One turn moves every row onto another: examples first, then more rows asked
Dalid: 8 -10 -21 4 0 -19 -21 -5 17 -3 -10 30 -21 -6 -34 -4 -28
muk: -16 -3 6 37 -8 -1 4 -9 -36 -15 -10 -30 10 -1 -3 -23 33
Tigu: 7 -2 23 -30 6 -19 -8 23 -12 -30 -25 39 2 25 -2 6 41
vure: -20 2 7 34 -20 3 -4 1 -39 -6 -18 -30 18 0 -19 -6 27
sanu: 22 2 -16 -16 25 -31 -22 3 12 -6 -16 1 7 1 -36 -12 -16
sotis: -36 -13 -24 35 -21 1 3 13 -21 2 -8 -32 8 7 14 -6 6
Gezut: 4 23 -1 -25 20 18 6 6 -12 11 -30 50 17 16 20 -12 6
pav: -2 -10 -15 -5 23 -37 2 9 12 -36 10 16 -15 10 -19 -17 -16
Las: -2 -5 -1 -10 -13 32 6 -4 -2 20 -23 61 12 6 24 1 -5
laf: 0 -33 11 -34 8 18 -20 -18 1 -13 -19 36 -24 4 -13 -34 35
medon: -20 -31 25 -3 31 10 -38 -24 1 -13 -3 -28 29 13 10 -1 -7
takat: -9 -6 7 -42 27 37 15 -4 -11 -7 -2 27 23 14 6 -38 14
lugep: -9 -30 18 -44 1 11 -14 -3 11 1 -32 10 22 44 -31 -13 23
Mub: -20 0 -8 -26 10 41 20 14 -4 -8 3 52 -7 10 12 -26 9
tez: -20 25 17 2 35 2 -32 24 12 -11 -21 -20 14 33 -12 11 10
kan: -8 -49 16 -49 -6 -5 -20 10 -23 -21 -6 24 23 7 12 21 12
givi: 24 -28 -5 9 -28 -7 -16 10 22 -8 7 18 -1 -22 -33 17 -15
Loruf: -11 -36 14 24 -6 38 -39 -13 15 -5 10 2 -13 -24 12 10 5
sosas: -18 0 -21 39 -3 -1 1 3 -22 -5 -9 -29 -6 -7 19 -24 26
losi: 17 -12 1 -8 -2 -10 -4 5 31 4 -38 39 -12 30 27 -9 36
beg: 19 -30 1 -18 23 -32 -1 -2 10 -34 18 -12 21 -2 -17 -19 -7
molef: -12 -12 4 -15 -19 49 29 26 16 3 9 40 17 14 9 -7 14
fege: -7 -29 -9 -43 -16 16 -8 47 27 4 -13 4 18 30 -4 14 22
kulal: -33 -4 22 6 34 6 -34 -3 -20 -41 5 11 -21 0 2 2 5
dilot: 23 -43 7 7 -14 -17 8 1 36 -20 21 -3 24 2 -18 -2 -8
Luf: -35 -11 -14 30 -28 8 -6 10 -34 3 -11 -31 14 -3 -6 5 5
bib: -14 10 15 38 2 13 -15 27 24 -24 2 14 -26 9 15 20 21
zir: 40 -14 -2 -12 0 -19 -18 17 17 -11 3 -11 29 -17 -34 11 -1
tobas: 3 -59 -7 -28 -14 4 -15 -8 20 14 -19 25 12 13 37 6 4
dati: 10 -17 16 -22 -18 39 4 7 -15 9 -8 43 40 -10 21 13 7
vuri: -34 -15 4 35 -25 3 3 -2 -32 -7 -9 -32 23 12 -9 -4 12
tabid: -24 -7 -30 34 -13 6 -10 2 -22 11 -17 -29 -2 -11 13 -15 11
Vano: 3 -31 -17 -32 -10 25 -15 33 17 -10 1 28 -29 -9 13 -4 36
luzum: -8 9 -9 38 -4 3 -6 -6 -26 2 -24 -29 2 -7 -1 -25 32
loso: 2 -16 16 -32 -1 45 25 10 9 2 3 14 47 20 4 -17 19
Vol: 3 -24 -9 18 -15 -23 11 12 37 -22 13 25 -13 12 -18 -3 -16
veseb: 17 11 16 -38 13 22 4 15 -24 -2 -15 32 45 0 16 2 18
nim: -7 -12 15 -2 12 23 -38 35 2 -22 16 -26 17 -17 8 30 16
noba: -23 -2 19 30 15 18 -32 -26 25 4 -26 11 -18 25 -7 -10 -1
das: -2 -19 18 30 -2 17 -17 9 46 6 -6 -23 26 21 22 17 10

fege moves to -> losi
tabid moves to -> muk
sanu moves to -> dilot
Now these:
kulal moves to -> nim
takat moves to -> dati

One turn moves every row onto another: examples first, then more rows asked
zimu: -23 0 -20 -28 48 -31 -44 -28 -24 10 13 -32
bedu: -40 12 -20 -34 26 25 7 20 -41 59 17 -1
ribe: -29 1 -15 11 18 -22 -46 10 -39 -18 -2 -18
kodig: -23 9 -16 -11 29 -31 -42 -8 -58 -16 -1 -20
zokes: -33 4 -32 -19 34 -29 -43 -10 -4 21 10 -44
kam: -31 -13 12 -31 47 -17 -20 27 3 40 15 26
rofaz: -33 21 -5 -20 22 28 -5 -27 -52 55 21 -14
Mopeb: -18 3 13 -40 -6 5 -1 32 -34 -3 21 18
dozo: -32 1 10 -23 -21 14 3 13 -49 3 20 12
Tufil: -28 -5 -20 2 18 23 -32 -27 -35 12 15 -38
meb: -24 -1 -18 -3 41 6 -36 -36 -55 11 10 -27
suni: -25 -5 7 -29 34 -19 -18 16 24 34 29 17
zuz: -55 5 -20 -30 23 10 1 -2 -22 72 18 -6
Raf: -32 11 9 -32 47 -44 -34 -5 0 44 14 3
fuzef: -21 23 0 -24 -12 -6 0 39 -34 -4 20 16
lufiv: -17 21 23 -17 0 -17 -23 9 -54 -14 11 13
pase: -39 -14 16 -22 24 -42 -25 23 1 25 10 27
togi: -36 11 -17 -4 25 32 4 11 -30 59 22 8

suni moves to -> togi
zuz moves to -> dozo
meb moves to -> kodig
Now these:
zokes moves to -> Tufil
kam moves to -> bedu
rofaz moves to -> lufiv

